-47,-17,66,-80 --> 66

-51,-48,-29,-30,51,1,-18
-26,14,-26,-36,29,-63,-17
--> -63

-8,-42,-74,37,11,10,3 --> 10

-60,-36,0,-73,20,30 --> 20

-7,19,-24,7,10,51,0
-21,19,-4,82,25,-17,0
--> -17

74,-1,-27,85 --> -27
---
[[-149.5, 112.9, -153.9, 116.2, -147.7, -76.0],
 [-149.6, 112.7, 95.3, -141.1, -150.8, -145.8]] Answer: -141.1

[[-0.109, 0.010, 0.154, -0.046],
 [0.074, -0.162, 0.032, -0.011],
 [0.059, 0.000, 0.104, 0.060]] Answer: 0.000

[7.686, 15.725, 13.357, -3.335, 13.276, -10.961, -1.002] Answer: 13.276

[-190.261, -150.571, -13.029, 116.468, 183.476, -128.024, 95.399] Answer: 183.476

[-107.93, 131.96, 129.31, -29.85] Answer: 131.96

[1.37, -0.41, -1.65, -0.89, -0.53, -1.87] Answer: -0.89
---
[[  5 -21  40 -42 -16  31  -1]
 [ 45  12   0 -25  -7  28  -2]
 [ 46  40 -16 -38 -37  28 -63]] result: 46, 45

[[ 70  28  74 -52  65 -14]
 [ 61  22 -12  12  16  39]] result: 74, 70

[-63 -46  34  40  24  52] result: 52, 40

[-76  64  23  33] result: 64, 33

[ 39 -67  15  -9] result: 39, 15

[ 52 -56   8 -62  -2   7   1] result: 52, 8

[ 21 -10  30  62] result: 62, 30

[  7  57 -87 -74] result: 57, 7

[[ 35 -60  19  46  51 -70 -13]
 [-57  40  -1 -30 -29  28  33]
 [-21 -32 -38  70 -18  28  32]] result: 70, 51

[[  0 -51  46   6]
 [-22 -68  43   1]
 [-11  14  31 -59]] result: 46, 43
---
[[ 3 38  2 -1 -3]
 [71 19  2  0 -2]] Out: -2

[[ 63  42   0  18  11 -19   6]
 [  7 -28 -43  23  29   3 -50]
 [ 35 -19 -50   3  35  33 -13]] Out: -13

[[-19  33 -55 -34   4]
 [-67 -33  20   5 -50]
 [-55  -1  12 -72 -64]] Out: -64

[ 67   0 -67 -80 -71] Out: -71

[[  4   1   2   4]
 [ -3   8  33 -75]
 [ 33  -7 -42  33]] Out: 33

[ 30 -12  12  54  77  26 -58] Out: -58

[-40 -11   1 -80] Out: -80
---
Input: [9579 1237 6099 5586 6276 5309 2811]
Output: 6276

Input:
[[-351  -18 -406  643]
 [ 317 -742 -979  301]
 [-831  271  508  597]]
Output: 271

Input: [ -2 -23   4  46 -37]
Output: 4

Input: [634 661 613  81 583 795]
Output: 81

Input:
[[ 81 184 138 228  56]
 [114 224 206  92 144]]
Output: 206

Input:
[[4544 6180 5509 5803 5492 3013 5723]
 [6000 5159 3766 7247 5572 7784 6802]
 [5976 4515 6142 7114 5933 5867 8787]]
Output: 5933

Input: [74 78 32 46  5]
Output: 32
---
[-80 -10 -25 -14] >> -10
[-81  85  44 -53  81] >> 44
[  9 -46 -16  67  23] >> -16
[-47 -14  16  66   0 -82] >> 66
[ -8  46 -74  -5  -3] >> -74
[-74 -28 -43 -25 -44] >> -43
[ 37 -36 -63 -76  59 -44  22] >> 59
[-12  32  -7 -25  38  68  -5] >> 38
[-77  37  -8 -32  30  26  -4] >> 30
---
19	41	-72	-72
58	-23	-54	-74
-78	-13	-80	3
-> -54

0	28	27	31	-10	-17	31
-60	43	-67	46	36	-55	-24
58	-54	71	-59	-27	57	-18
-> -55

-41	-40	-58	39
1	-15	67	16
20	49	-8	63
-> 67

-62	-20	-26	-57	40	5	-6
22	21	-10	80	-19	-43	-12
-57	-44	15	-7	-20	-18	-60
-> -43

-70	-18	-7	7	-68	72	-59
-4	-50	-28	25	84	3	-41
-55	13	0	46	-69	-33	-20
-> 3

-22	-6	19	-5
-3	-6	20	-2
21	5	5	72
-> 20

68	-2	-50	-12
48	-9	16	-24
-10	-4	7	32
-> 16

-11	21	-19	-3
26	15	-12	-31
30	-85	-3	1
-> -12

-3	-54	67	-28
40	-75	-55	56
10	25	65	43
-> -55
---
-17.6	1.6	12.9	16.9	-17.0	-0.6 ==> 16.9, 12.9

-0.661	-1.143	1.954	-1.588	0.593	1.615
0.202	0.143	0.092	0.153	0.145	0.171
==> 1.954, 1.615

160.1	117.8	-176.5	155.6 ==> 160.1, 155.6

12.398	-10.936	8.523	9.003 ==> 12.398, 9.003

-129.21	-121.94	-156.92	49.49	-29.00	104.59	-110.48 ==> 104.59, 49.49

-47.1	170.2	-159.4	-83.0	34.5	-109.7
19.1	101.5	19.5	51.0	39.4	80.7
==> 170.2, 101.5

-5.2	2.0	-1.0	14.4	-12.8	10.0
-5.5	7.9	1.5	-1.4	4.8	16.6
12.1	-6.3	-3.3	-8.8	2.5	-2.9
==> 16.6, 14.4
---
[[ 14.6  -0.6  11.3 -13.4  -8.9]
 [  0.1  -6.3  -9.7 -11.8  14.5]
 [ -3.4  -8.4  13.5  -1.2   8.5]] Out: 13.5

[-0.02  0.12 -0.14  0.03 -0.04  0.13  0.04] Out: -0.04

[-0.9 -1.1  1.8 -0.6 -1.5 -0.1] Out: -0.6

[[ 0.046 -0.055 -0.053  0.075  0.007  0.009]
 [ 0.025  0.098 -0.157  0.120 -0.061  0.066]] Out: 0.120

[-13.43  11.69  -9.46  13.29 -17.11   8.87] Out: 13.29

[ 10.18  11.13  -3.10   1.13   8.93   4.36 -10.48] Out: 8.93
---
[[918 172 480 213 260 895]
 [246 639 581 537 251 471]] yields 213

[293 760 505 310 144] yields 310

[[6 6 4 5 6]
 [4 8 4 8 6]
 [7 1 4 2 3]] yields 5

[[8475 5500 6282 5075 4161 4200]
 [5556 2972 2757 3687 6346 1192]] yields 5075

[[377 329 357 337 303 298]
 [847 115 491 421 493  69]] yields 337

[2901 7660 2276 2679 9668 7998 2552] yields 2679

[4 7 2 7 4] yields 7

[[ 79 364 834 366  94]
 [280 623 554 503 458]] yields 366

[[-249 -297  419 -900  498   22]
 [ 626 -664 -745  456  404 -485]] yields -900
---
[[81, 81, 589, -213, 81],
 [388, -132, 404, -688, 203],
 [387, 220, 61, -542, -185]] | 220

[[3, 21, 45, -21, -15, 33, -22],
 [3, 30, -45, 44, 42, -21, 50]] | 44

[-16, 10, 47, -28, 42, -20, -33] | -28

[813, 226, -485, 942, -543] | 226

[48, 21, 10, 9, 20, 7, -27] | 9

[7, 47, -33, -28, -26, -14] | -33
---
[-27 -42  36  -9  -3  24  63] → -9, 63
[-43 -64 -21  -9 -25 -35  52] → -9, 52
[ 22  54  42  -8 -15  29  67] → -8, 67
[ 56 -10 -65 -16  19] → -65, 56
[ 52  70  40  -8 -49] → 40, 70
[ 46  57  54   8  55  74 -14] → 8, 74
[ 70  54  21  11  62  30 -17] → 11, 70
[ 66  19 -35  36 -28  10  54] → 36, 66
